In the rows, 128 means zero.
Each path below is one point turned by a fixed rotation once a step. After each direction that follows a path, write how fast that rotation turns it, in degrees a step (0 if it stays still).
Each turn is a multiple of 5 degrees from 10 to 175, or 0.
Each row of a path follows its step; steps can be skipped.
Path 1:
step 3: [132 131 128 132 125 131 125 122 116 125 130 133 126 122 119 144 138 129
 112 142 142 133 129 137 133 112 129 117 110 126 129 131 134 128 124 136
 119 122 125 122 128 121 136 115 130 124 120 115 116 130 121 130 127 124
 125 118 135 122 137 127 131 120 128 136 133]
step 5: [132 124 131 133 124 124 131 127 132 139 121 135 116 120 135 136 133 131
 128 125 122 127 118 115 133 141 130 137 117 108 124 140 132 135 142 126
 132 133 117 117 126 127 124 131 143 126 141 121 124 117 120 126 122 129
 125 123 119 131 119 124 127 134 135 131 116]
step 7: [122 126 118 130 117 127 129 131 131 128 129 142 131 122 131 129 131 140
 137 131 132 131 127 134 136 119 133 118 126 145 137 128 113 124 134 118
 127 138 133 134 134 112 128 136 129 140 136 129 121 121 135 130 126 113
 130 126 131 137 137 135 113 132 127 122 113]
step 10: [120 120 121 120 127 119 125 129 129 134 121 126 114 120 129 136 135 134
 139 134 126 131 142 120 134 138 134 132 138 135 121 117 122 132 126 131
 128 131 113 119 136 127 123 147 124 129 123 134 133 120 119 142 117 130
 132 132 127 143 131 133 118 119 132 127 129]
step 14: [130 140 144 137 108 127 133 130 117 128 129 137 111 128 135 129 116 135
 116 118 124 131 126 130 123 137 129 124 136 128 119 122 143 130 122 120
 132 125 129 121 126 129 122 127 130 122 118 126 142 133 128 125 135 139
 128 133 127 135 135 135 128 135 121 123 137]
step 24: [129 115 121 122 125 133 135 119 127 129 131 132 122 138 143 127 126 129
 127 123 127 121 135 127 129 126 145 136 129 146 138 121 120 129 138 130
 126 135 138 138 138 132 122 129 137 130 137 130 129 122 122 131 131 107
 119 124 135 120 116 127 128 133 135 134 134]
step 26: [137 122 123 124 117 140 123 119 126 122 112 125 130 128 119 120 124 121
 126 127 129 122 128 136 118 130 131 111 127 131 122 117 135 119 136 120
 143 140 124 132 132 132 128 119 141 136 119 126 118 138 134 116 124 136
 137 117 130 129 138 128 133 134 131 120 136]
[126 128 127 124 126 127 127 127 125 127 124 125 129 127 130 127 127 127
 123 130 127 129 126 128 129 133 131 129 129 123 130 130 127 130 126 131
 125 128 131 127 130 125 129 128 127 130 131 130 129 128 128 125 128 130
 130 130 126 127 130 130 125 130 127 129 126]  125
[127 128 125 131 130 128 126 129 126 128 131 126 129 131 128 128 130 132
 126 131 126 124 130 130 129 126 131 127 130 129 123 128 128 126 129 128
 126 125 133 131 129 126 127 131 129 132 130 126 128 128 129 130 125 128
 125 127 128 129 129 126 126 129 127 130 127]  80
[130 128 128 127 125 126 130 127 128 129 128 126 131 126 127 127 130 127
 126 127 132 127 127 127 127 126 129 127 126 128 127 128 130 133 128 127
 131 129 131 129 132 124 124 131 132 126 127 128 128 127 129 128 131 129
 124 126 129 131 127 127 131 131 126 128 127]  35
[131 128 127 131 130 127 126 124 130 130 127 129 132 125 128 131 123 130
 129 127 126 126 128 124 127 128 126 126 129 129 132 127 126 125 126 128
 127 127 128 128 129 126 128 127 128 129 129 128 126 126 129 126 126 130
 127 126 124 132 128 127 126 132 127 124 128]  35
Path 2:
step 1: [128 132 132 131 128 109 139 131 140 128 141 126 126 144 119 132 120 114
 138 131 137 126 141 121 126 133 126 125 129 146 127 116 123 118 133 130
 123 132 112 130 134 124 137 122 130 132 127 129 126 127 110 122 137 128
 123 140 128 107 125 117 116 129 142 122 132]
step 2: [126 116 140 117 127 134 119 126 128 115 134 130 134 143 134 131 121 109
 143 118 108 129 134 132 126 114 135 123 134 135 121 138 125 125 122 138
 116 135 122 129 138 136 139 137 138 132 130 131 132 123 141 131 134 136
 116 124 128 139 143 131 123 133 132 133 127]
step 5: [130 125 139 132 121 115 119 125 126 132 126 112 142 124 127 122 135 132
 143 133 121 115 133 144 130 128 128 129 123 125 119 135 115 127 131 120
 121 117 124 126 134 129 144 128 136 139 134 119 149 119 109 131 132 121
 128 139 113 114 133 130 123 125 127 122 124]
step 6: [140 133 130 144 132 136 142 129 136 141 138 127 132 129 135 122 131 122
 123 136 123 128 122 127 136 114 132 130 119 137 115 142 123 137 116 143
 122 143 122 133 127 127 141 126 126 122 130 130 137 109 143 132 137 124
 120 124 124 123 131 112 132 127 119 139 126]
step 8: [118 121 123 119 115 125 126 138 134 139 140 119 140 113 122 132 134 125
 126 112 143 134 115 131 122 137 128 123 121 124 120 125 125 127 131 138
 127 132 145 118 140 124 136 133 117 138 116 114 115 133 128 136 126 132
 123 143 116 128 134 130 126 117 135 133 130]
step 22: [123 130 139 119 126 132 141 143 121 128 133 146 130 133 134 131 119 122
 121 140 148 134 127 131 130 116 142 110 128 134 133 117 127 127 114 126
 128 130 110 128 128 119 126 127 119 128 119 121 118 117 136 130 129 131
 128 131 139 128 126 135 134 135 120 114 141]
step 26: [120 127 129 127 120 130 125 131 128 140 139 125 133 124 133 137 138 137
 122 128 132 122 127 123 111 128 141 115 126 112 123 127 124 130 112 141
 129 107 131 114 126 103 134 128 132 137 123 129 131 125 134 135 122 123
 130 132 130 129 132 114 132 122 126 106 132]
[126 128 128 128 129 129 129 129 124 128 131 128 130 130 133 129 128 127
 127 131 126 125 128 122 124 128 130 125 133 126 130 129 128 131 130 126
 129 128 126 128 127 128 129 128 129 130 128 126 131 126 130 131 133 128
 126 128 128 128 127 125 128 131 126 130 129]  90
[124 126 125 126 128 127 129 132 125 131 128 128 131 126 128 127 132 123
 127 126 130 126 131 128 132 129 130 129 128 129 127 126 131 128 131 127
 128 125 131 127 125 125 127 125 127 129 130 131 127 126 125 130 128 128
 129 128 131 129 127 128 129 127 131 129 127]  95
[127 128 128 127 127 127 126 131 127 127 128 126 129 126 125 123 127 131
 126 131 127 131 129 133 128 126 125 128 129 129 131 129 129 131 127 123
 128 126 126 126 127 127 125 128 129 126 129 126 131 128 129 131 128 123
 128 126 127 129 129 125 128 128 129 129 123]  55
[128 132 127 127 127 128 128 130 126 129 130 130 124 129 127 126 129 131
 128 129 128 129 125 128 131 129 130 130 127 124 126 127 127 125 126 123
 126 129 131 126 127 128 126 127 126 129 128 126 128 124 133 130 132 128
 129 132 127 128 129 130 127 124 126 128 130]  25
Path 3:
step 3: [138 119 118 120 130 130 142 127 120 129 113 128 113 131 130 132 117 120
 134 136 120 126 130 133 135 134 114 128 139 133 122 135 131 111 135 118
 133 134 122 120 137 125 113 137 128 132 121 130 123 145 119 116 134 124
 138 125 137 135 123 134 125 131 126 132 139]
step 6: [126 111 118 114 136 122 137 122 124 119 120 133 136 132 128 126 128 131
 121 135 120 131 135 147 131 147 131 127 116 121 124 116 127 115 133 115
 123 115 133 117 129 128 131 128 127 117 122 138 130 125 127 127 123 145
 128 118 133 128 126 134 123 130 128 125 118]
step 12: [132 109 131 130 118 137 129 119 144 128 130 132 103 130 134 111 131 129
 130 128 133 129 140 133 137 120 124 126 132 131 129 129 121 127 135 118
 130 131 122 124 119 121 126 135 126 130 134 145 133 128 132 110 130 135
 129 117 140 127 123 118 121 124 130 136 136]
step 13: [124 129 127 126 115 142 119 134 115 130 128 127 120 130 122 130 123 128
 131 114 115 130 140 122 137 123 116 128 111 128 119 121 154 127 124 123
 125 125 121 132 139 129 124 140 132 128 118 130 138 135 126 129 127 131
 130 124 122 137 122 141 124 134 129 125 114]
step 14: [120 101 120 130 128 121 126 141 137 127 127 128 135 130 126 126 131 133
 119 132 124 131 134 140 130 139 123 125 127 132 135 140 116 109 139 120
 122 129 124 124 131 142 125 121 126 133 133 139 130 129 135 128 119 142
 116 123 132 135 117 141 128 132 129 126 128]
step 19: [148 120 128 116 131 134 127 135 124 129 131 122 132 130 118 134 123 134
 120 117 140 124 133 128 121 137 116 126 128 129 126 129 120 109 123 118
 113 120 120 130 130 125 124 128 118 133 123 146 130 133 119 115 122 123
 132 137 147 129 129 136 131 129 119 118 127]
step 24: [141 116 134 126 126 131 128 132 117 136 124 128 131 133 133 126 133 122
 132 136 112 130 131 133 134 138 113 135 136 125 120 120 135 116 128 123
 128 125 112 126 144 124 116 126 119 133 142 126 125 131 138 114 123 126
 124 124 140 120 147 131 118 126 128 134 121]
[128 127 126 132 128 126 126 132 131 127 130 126 128 124 126 129 127 131
 127 127 125 127 126 130 125 128 127 129 127 129 123 127 126 129 130 129
 126 128 131 126 127 131 127 128 127 127 127 130 129 125 125 133 129 129
 129 128 128 128 128 131 127 130 125 127 123]  85
[131 127 128 125 128 127 127 127 129 129 129 123 130 128 127 124 129 126
 131 128 131 130 130 133 129 126 129 127 127 127 128 128 127 129 125 127
 128 129 128 131 127 128 127 126 130 124 129 130 125 126 126 132 128 131
 125 125 130 127 126 128 125 129 129 127 128]  175
